In each game, the first row plays the second. By how much does the first row win? 20 means about a draw, 40 a big win and 0 a big loss. Wins can go round in a circle. Each row has two weighted sums of its numbers, A and B, taken from their middle values. A row wins by its A times the other's B, less its B times the other's A.
[-0.9  0.3 -1.3  0.7  1.   1.2 -0.8  1.4 -0.5 -0.9]
[ 0.2 -0.7 -1.1 -0.7  1.5 -1.2 -1.7 -1.4 -1.7 -0.8] 26
[-0.8  1.1  1.1  1.3  1.3  0.1 -1.9  0.6  0.7  0. ]
[ 0.   0.8 -1.  -1.   0.9 -0.6 -0.4  0.7  0.2 -0.7] 19
[-1.  -0.7 -1.1 -0.5  1.8 -1.6 -0.2  0.1 -1.2 -1.5]
[0.  0.  0.9 0.7 1.1 1.4 0.5 0.4 0.8 1. ] 21
[ 0.7 -1.6  0.2 -0.9 -0.1  0.9  0.3  0.8  0.4 -1.4]
[-1.2  0.5  0.9  1.8 -1.  -0.3  0.3  1.   0.2  0.7] 20
[-0.9  0.7  0.9 -0.8  0.7  1.5  1.   0.2  1.5  0.7]
[ 1.2 -0.1 -0.7 -1.2  1.   0.5  0.2 -0.8 -1.3  0.2] 13
[ 0.  -0.7 -0.9 -0.4 -1.3  0.1  1.4 -1.8 -1.2 -0.2]
[-0.7  0.   0.4 -0.9 -1.3  1.1 -2.4 -1.4  0.5  0. ] 18
[ 0.9 -0.7 -0.2 -1.3  0.3  0.3  0.7 -0.9 -0.5 -0.2]
[-0.1 -1.1 -0.7 -1.  -0.1  0.5 -0.2 -0.2  1.3 -0.5] 33
[-1.7 -1.3 -1.4  1.5 -0.1 -1.   0.6 -0.6 -0.4  0.8]
[1.  0.4 0.2 0.8 0.2 0.5 2.  0.1 0.1 1.2] 22
[ 0.  -0.7  0.8  0.1  0.7  0.  -2.8 -1.8 -0.7 -1. ]
[-0.3 -1.7  0.1 -0.4  1.7 -0.5 -0.8 -0.3 -1.4 -1.2] 23
[ 0.9 -1.1 -1.3  0.4 -1.5 -0.4  1.4 -1.3 -1.2  0.9]
[-1.5  0.  -1.5  1.5  1.5 -0.2 -0.7  0.9 -0.1  0.9] 23
[ 0.  -0.9  1.6  0.2  1.5 -1.1 -0.9 -0.3 -0.1 -0.7]
[-0.8 -1.   1.   0.8 -0.6 -0.6 -1.4 -1.9 -0.9  0.5] 16
[-0.6 -0.3 -0.5 -0.8  1.6  0.7 -3.  -0.3  1.1 -1.6]
[-0.5 -1.9 -0.6 -0.1  0.7  0.  -0.8 -0.1 -1.7  0. ] 14
[-1.3 -0.8  1.2 -1.2 -1.4  1.5 -0.6 -0.9  1.4 -0.9]
[ 1.   0.5  1.  -1.1 -1.5 -1.1  0.9 -0.4 -0.8  1.2] 17
[-1.4  1.1 -1.5  0.4 -1.7  0.8  0.1 -0.3 -0.9  0.9]
[1.7 1.9 1.6 0.8 0.3 1.5 1.3 0.6 0.1 1.5] 37
[ 0.7  0.7 -1.5 -1.9 -0.1 -0.6  1.1  1.6 -0.7 -1.3]
[-1.4  1.5  1.2  0.1  0.5 -0.4 -0.2  0.7  0.4 -0.2] 33
[-0.8 -0.6  0.2  0.1 -1.  -0.7 -0.5 -1.2 -0.1 -0.8]
[ 0.8 -1.1  1.  -0.4 -0.1  0.6 -0.5  0.6 -0.1  0. ] 24
[-0.7  1.   0.7  0.3 -0.3 -0.1  1.2  1.3  1.2 -0.5]
[ 0.2  0.3  1.2 -0.3  0.8 -1.1 -0.5 -1.   0.2 -0.5] 32
[ 0.6  0.8 -1.   0.1 -1.  -1.3 -0.2  0.7 -0.5 -0.3]
[ 1.3 -1.4  0.9  1.  -0.4 -0.4 -0.3 -1.  -0.5  0.7] 20
[ 0.3  0.3  2.3  0.1 -0.6  1.3  0.8 -0.5  1.8  1.1]
[-1.4 -1.5 -1.5  0.1  0.6 -1.8 -1.  -0.7 -2.  -1.5] 19
[ 1.4  1.2  0.3 -1.1 -1.9  1.5  0.3 -0.6  1.7 -0.6]
[ 0.9 -0.8 -1.3  1.4  1.6 -1.3  0.6  0.1 -1.7  0.6] 16
[-0.6 -0.3  0.2 -1.3 -0.5 -1.2 -0.2 -0.9 -0.9 -0.7]
[-0.7 -0.6 -1.3  0.1 -0.6  0.1 -0.4 -0.2 -0.7 -0.2] 20
[ 1.7 -0.4  0.6 -0.3 -1.1  0.3 -0.6 -1.3 -0.6  0.5]
[0.  0.8 1.  0.6 0.1 0.1 0.8 1.3 1.4 0.2] 17
[-0.1  1.5 -0.3  0.8 -1.   0.3  1.2  0.6 -0.9  1.1]
[-1.1 -1.3 -0.7 -0.5  0.1 -1.3 -1.9 -0.2 -1.4 -1.1] 23
[-1.6 -1.  -1.  -1.4  0.6 -1.4 -0.3  1.8 -0.5 -0.8]
[ 0.6  1.1 -0.2  0.5 -1.5  1.7  1.2 -1.1  1.2  1.1] 28
[ 0.2 -1.1 -0.2 -1.1 -1.7 -0.1 -0.3 -1.3 -0.9 -0.7]
[-1.   1.3 -1.2 -1.3  0.9 -1.5 -0.4  1.2 -0.4 -1.2] 24
[ 0.   1.   1.   0.7 -0.7  0.8 -0.7 -0.3  1.   0.5]
[ 1.1 -1.3  0.7  1.8  1.   0.4  0.9  1.   0.8  0.8] 24
[ 0.3 -1.5  0.5 -0.3 -0.1 -1.5 -0.2  0.4 -1.1 -1.3]
[ 1.  -1.4  0.3  0.9  0.5 -0.5 -0.2  0.7 -0.7  0. ] 23
[ 0.4  1.5  1.3  0.9 -1.3  1.4  0.6  0.4  0.6  1.3]
[-0.1 -1.2 -0.7 -0.1  1.  -1.1 -0.6  0.5 -1.4 -1.1] 25
[-1.3 -0.3 -1.  -1.4 -1.4 -1.  -0.6  0.3 -1.  -1. ]
[ 0.5  0.6  0.6  0.9 -1.5  1.2  1.7 -0.9  1.   1.7] 23
[ 0.6  0.5 -1.6  0.1  1.1 -1.   0.5  1.2  0.   0.6]
[ 0.4 -1.   1.   2.  -0.7  0.5  1.1 -0.7 -0.8  0.9] 19
[ 1.  -1.8  0.9  0.   1.  -1.5  0.7  2.  -0.4 -1.5]
[ 0.6 -0.4  1.8  1.1 -1.3  1.8  1.3 -0.6  1.5  1.6] 19
[-0.9 -1.5 -1.7 -1.1 -0.8 -0.3 -0.4  0.3 -0.8 -0.1]
[ 0.6  1.4  0.2  1.   0.1  0.1 -0.3 -1.   1.3  0.3] 23
[-0.3 -1.3  1.2 -1.   0.5  0.9 -2.3 -2.5  0.9 -1.4]
[-0.2  0.1 -0.1  0.1 -1.3  0.1  0.9 -0.6  0.1  1.3] 27
[-1.1 -0.6 -0.7 -0.8  1.4 -0.8 -1.   0.1 -0.3 -1.5]
[-1.2  0.2 -1.8 -0.5  1.2 -1.8 -1.5  1.  -0.6 -1.2] 21
[ 0.4  0.5  0.8 -1.  -0.9 -0.9 -0.5  0.4 -0.6 -0.3]
[ 0.  -0.9  1.3 -0.3  1.5  1.1 -0.5  0.3  0.  -0.6] 19
[ 0.8  0.1  1.6  0.9 -0.4  1.5  1.6 -0.4  1.   1.7]
[ 0.9  0.5  0.2  0.6 -1.9 -0.4  0.7 -0.3 -1.  -0.3] 15
[-0.3  0.9 -0.4 -0.6  0.1  1.1  0.8  0.6  0.8  0.8]
[-0.3 -1.4  1.3 -1.3 -1.3  1.1 -2.6 -1.5  0.8 -1.3] 9
[ 1.  -1.4  1.1  0.1  1.7  0.9 -0.5 -1.   0.7 -0.7]
[ 0.7 -1.1  1.3 -1.1 -0.8 -0.5  1.7  1.4  0.6 -0.9] 26
[0.9 0.6 0.9 1.1 0.  1.1 1.1 0.2 1.1 0.8]
[ 1.5  1.   0.   0.5  0.3  1.6 -0.2  0.7  2.   1.4] 21
[ 0.3  0.   1.1  1.6 -0.5  0.8  0.9  0.   0.2  0.9]
[ 0.   0.9  0.3  0.8 -0.3  1.6  1.4  1.1  1.2  1.9] 13
[-0.2  1.8 -0.9  0.6  1.2  0.8  1.7 -0.4  1.1  1.4]
[-0.1  0.  -0.7  0.1  1.2  1.  -0.5  1.2 -0.7 -1.4] 26
[ 0.   0.2 -0.1  1.9 -0.1 -0.2 -0.2  0.1  0.1  1.8]
[-1.1 -0.7 -1.4 -0.4  1.9 -1.5 -0.9  0.6 -1.2 -0.9] 20
[ 1.5  0.2  1.   1.1 -1.7  0.7  1.2 -0.1  0.3  1.2]
[-1.6  1.2 -0.1  1.2 -0.1 -0.8  1.4 -1.   0.8 -0.3] 10
[ 0.  -0.6 -0.1  1.7 -0.6  0.6  1.3  0.9  0.5  0.9]
[ 1.7  1.7  1.2  1.  -0.1  1.4  1.5  0.9  1.2  1.4] 23
[ 1.2  0.3  1.2  1.  -1.3  1.1  1.5 -0.8  1.7  2.2]
[-1.  -0.9  1.5 -1.2  0.1  1.4 -0.7  0.5  1.  -1.1] 19
[-1.5 -1.4 -0.9 -1.2  0.9 -1.  -0.3  0.2 -0.9 -1. ]
[-0.6  0.4 -1.4 -0.8 -0.4 -1.  -2.2 -0.4 -1.4 -1.4] 21
[ 0.1  1.   0.6 -1.3 -1.8  1.6 -0.3 -0.7  1.9 -1.1]
[-0.6 -0.7  0.7  0.8 -0.9  1.3 -0.2  0.6  0.7 -0.6] 26
[ 0.4  0.5  0.9  0.1 -0.1 -0.3  1.1  0.7  1.1  0. ]
[-0.9  1.1  0.   0.4  0.8  1.1 -0.3  1.5  1.7  1.1] 17
[ 1.3  0.9  0.2  2.1  0.  -1.9  1.4 -0.6 -1.3  1. ]
[ 1.7  0.7  0.2  1.1  0.5 -1.3 -0.1 -1.6 -1.6  0.7] 38
[-1.3 -1.3  1.1 -1.5 -0.6  0.1 -0.5  0.8  1.4 -1. ]
[ 1.5 -0.5  1.2 -0.5 -0.1 -0.7 -1.  -1.  -1.2 -1.4] 7
[-1.3  1.8  1.4 -0.8  0.7  0.9 -0.3  0.9  1.6 -0.5]
[ 0.2 -1.5  0.7  0.5  1.1  0.4  0.1 -1.   0.9 -0.4] 24
[-0.5 -0.9  0.1 -0.4  1.5  0.  -0.7 -0.4  1.1 -1.4]
[ 1.2 -0.4  0.4  0.8  1.8 -1.5 -0.2 -1.3 -1.1  0.8] 13
[ 0.   1.3  0.8  1.  -0.8  1.2 -0.2  1.4  1.3  1.1]
[0.8 1.6 1.5 0.9 0.1 1.2 1.4 1.4 1.2 0.9] 24
[ 1.2 -1.2 -0.3 -1.8  0.8 -0.7  1.3 -0.3  0.1 -1. ]
[-0.1 -0.5 -0.8 -1.  -0.5  0.1 -0.5  0.9 -0.6 -0.2] 26
[-1.7 -0.9  1.3 -0.6 -0.4 -0.5 -0.8 -1.1  0.9 -1.3]
[-0.4  0.2 -1.2 -0.5 -1.3 -1.2 -0.4 -0.3 -0.9 -0.1] 18
[ 1.1  0.4 -0.1  1.   1.4  0.7  1.7  0.8  1.   1.1]
[ 0.   1.5 -1.3  0.4  0.5 -0.8 -0.4 -1.7  0.9 -0.7] 21
[-0.2  1.  -0.1  0.7  0.7  1.3 -0.1  1.2  1.4  1.3]
[-0.4 -0.2  1.5 -1.2 -1.5  1.7 -0.1 -0.6  1.6 -0.5] 20
[ 0.8 -1.9  0.2 -0.6 -0.5  0.1 -0.6 -1.1 -1.3 -0.4]
[ 0.4 -0.1 -1.6  1.6 -0.5 -1.4  0.6  0.8  0.1  0.3] 25
[ 0.1 -1.  -0.8  0.9 -0.4 -0.2 -0.6 -0.2  0.2  1.5]
[ 1.1  0.7 -0.5 -0.3  1.9  0.5 -1.4  0.5 -1.4  0.6] 5
